The rows of A fall into 3 groups, which share some directions, and each row is roughly a mix of its group's hidden directions.
A:
[[ -5  13  18  39  -2  26  10   7  42  25]
 [-22  -8 -27  20  -1   6  33   6 -46 -18]
 [  8 -39  12 -43   7 -33  12 -19   6   9]
 [ 16   1  24 -41  23 -19   1  42   4   9]
 [ -6 -30  11  28  31   9  -7  42   1  26]
 [-13 -18   3  13  -6  37   5 -41  12 -36]
 [ 29 -49 -21   6 -10   4 -13  32  17  -6]
 [ 38 -20 -28  10  15 -28 -12  -3 -29  22]
 [-22  21  -9  -2  -3 -40  10  16  11  47]
 [ -8  24  55   2   2 -32  -3 -20  -1  14]
 [ 32 -34 -21   5   8  36   1  -7 -22 -27]
 [-11  39 -21  18  34   0 -11  27 -15  26]
 [-13 -27  43 -18   0  37 -13  16   7 -18]
 [ 53   0 -24   2 -11 -25  -8 -11   4 -32]
 [ 26 -27  24 -12   2  37 -19 -26 -26 -10]
 [ -9  -5 -22 -29  10 -18 -16 -17 -40 -36]
 [-23  15  39  -2  -8 -36  10 -38   5   7]
 [-15 -30 -31  15 -12  42   0   6 -21  24]
 [ -6  24  47   1   7  -9  33   0 -16  32]
 [ 18  -1 -36 -24 -25  24 -27 -24 -19 -15]
 [-25 -26  29   7  -8 -38 -32 -13 -17 -13]
 [-19  34  15  -1  28  29  37  22   5  -7]
 [-14 -51 -15  -8 -24  19 -30 -19   0   0]
 [ 48   2  41 -12  -6  -2 -21  -3 -25  -2]
 [ 42  16  -5  -8   7 -28 -25   0 -15  38]
 [ -3   4  -8   2  31  21 -19  58   9   6]
 [ 32   3 -17  -5 -31  -5 -16  13 -37 -35]
 [ 30  33   7  11  45  20  12   2  13  18]
 [ 38  13  31   0 -34 -27 -18 -22  -2  -2]
 [-21  50  -6 -19 -23 -14   2  26 -11 -20]
 [-45  -4   3  12 -16 -32  31  17 -20 -13]
 [-46  20 -35  12   1 -20  13 -12  22 -15]
 [-29  17 -13  11 -21 -46 -25  22   2  15]
 [ 38  33  35  17   6  12 -21 -10 -21  -7]
 [ 12  -3   1 -15  38  -6  33  46  13  -9]
 [ 30   3 -35 -17   9 -36 -11  30 -20   3]
 [ 33 -10  18 -12   0   1 -38 -24 -32  23]
 [ 19 -14 -27   4 -10   9 -20  39 -22 -38]
 [ 12  -5 -33 -33  34  11  33  -2  24   4]
 [ -3 -48   0 -28  13  20  -9  36 -16   2]
 [-17 -23 -50  11  -5  29 -24   6   4 -18]
 [ 19 -18  -4  18 -36 -11  52 -12   4  -1]
 [ 53 -12  -5 -29 -14 -25  -2  -3 -13 -21]
 [-17  13  10  55   8 -13 -12  25  15  23]
 [-39  -5 -31  21   8 -17  16  25 -30  11]
 [-19  19  11  19   3   2  -4   7  44  46]
 [-13  35 -13   2   4  16  52  25   9  -6]
 [  1 -10  -9  34   5  46  14   0  16 -37]
 [-29 -47   0 -32 -24  -8   0 -21   3  -9]
 [ 31  17  54   4   2  15 -11  17 -23  -2]
 [ 31  -2 -19 -29   4 -49  -8   3 -21  14]
 [ -3  17  30 -26 -12 -32 -35 -20  19 -17]
 [ -8   1 -17  34 -22  35 -39  -7  19   8]
 [-13 -29 -20 -17  24  -1  28 -14  43  16]
 [ -1  -9  24 -30 -35 -46  13  -1   8 -13]
 [-26 -39  14 -47  -1   8 -15   5  -8 -18]
 [ -1  41  32  10  -7 -15  -3 -14  45   4]
 [ 12 -22   8  -8  -7 -64  -9  -6   4  15]
 [ 16 -31 -37   6   6  -6   5   3 -51   0]
 [ -3 -13 -44  -7 -11 -33   4   2  37 -22]
 [ 39 -46  -3 -11  -4  -4 -32 -18   2  10]
 [-25   9  16   5 -24 -14 -11 -57   5  13]
 [-17  28  44   8 -17 -19  28  21  -2  18]
 [-23 -25 -21   6 -31   5 -27 -42 -15   2]
 [ 26  48  -6   3 -12  -1  -6  -4  37 -27]
 [ 31  13  -8  37 -25  14  -1 -32 -16 -25]
 [ 27  -4   4 -17  -9   0  40 -25  22  38]
 [ 15  -5 -22  23  -5 -52 -11 -25  -8  23]
 [ 14  18   7  48 -16 -39  -4 -22   8   4]
 [ 32  -1  17  24 -17   3  44  26 -22   4]
 [ -8  37 -22  -8   8   0  35  20  17 -36]
 [-23 -11 -32   0  30  29 -27  17 -24 -14]
 [ -1 -12   5 -35  14  56   6 -16  16  -7]
 [ -2 -14  -5 -32   2 -26   1  58  -3  -2]
 [ 21  38 -41 -29   4  -5 -14 -20  -7  10]
 [-19 -21  23  -3  -9 -17  30 -46  23  -4]
 [-27  18 -47  14   9 -15  12 -30 -14  16]
 [-18 -42  13   8 -22 -15  -1 -34  14  30]
 [  4  18  51 -18   8   6 -35  11 -11 -22]
 [  5  36  42  10 -20 -31 -10  -2 -16 -18]
 [ 11  24  37   3 -26 -26  -5 -37  14  14]
 [ 16 -13 -25   2 -20 -36  27  13  18  35]
 [ 30  -5 -24 -11 -50 -11   5 -24 -11 -17]
 [-15  -1  51 -19  13 -15  27  16  28  -3]
 [ 27 -45  -9 -23  30  10 -15   0  -2  26]
 [-37  24  10  34 -12  27 -24  -3 -23  10]
 [-33   7  -5   4 -20  33  19  19 -25 -36]
 [  7  14  -6 -19  24  24   1 -41  16  39]
 [-26  20 -23 -39  14  27   4 -25  19  13]
 [-22 -39  -5 -15  16  -8 -12 -43  13  22]
 [ -7  29 -31   9  25 -14 -18   1   0  47]
 [-26 -18   8 -25  12  25 -30  -7   2 -43]
 [-28 -25  24   8   3 -13 -34 -37  -3  23]
 [-45 -17   5  -8  -4   3  22  42  24   6]
 [ -4  22  26 -16 -15 -37  12  21 -22 -35]
 [ 22 -28 -37  -4   5 -14 -20 -36  -9  24]
 [-15 -29 -22  14 -30  18  -7  10 -46  -3]
 [-19  12   8   9 -15 -29 -34 -31  23 -29]
 [ -4  51 -28 -27   8 -10  12  17 -23  -3]]
Here is one row of each group, with its name. Which group are the others in?
[ 14  12  20  -3 -31  -1  -7 -30 -49  17] : U
[-27  20   2 -55  -1  -1  -3  32   6  -4] : W
[ 17 -37  35  -5 -24  18  29  21  -3 -14] : E

[-28 -25  -6  -8   0  -1   0 -52  15  30] : U
[ 20   5  -8  32 -15  45 -13  30   5  22] : U
[-17  22   9  21   6  25 -11 -53   0 -20] : E
[ 34 -14 -12   3  10  13  -5  -8 -19  55] : E
[ -9 -56 -29 -10  20  16   1  13 -11  12] : U
[ -4  -2  29  11   7 -17  14  53 -27 -16] : U
[-14 -19  29  -4 -15  -7 -41  24  35  13] : W
[ -5 -26 -49 -13   5  -6 -21 -22  31  -6] : E
[-24 -35  -2  20   0  11 -50 -14   1  14] : U
[ 21  -4 -30  14 -16  29  25  41  20  -2] : U
[ -1 -15  -2   8  33  14 -50  -1  33   8] : U
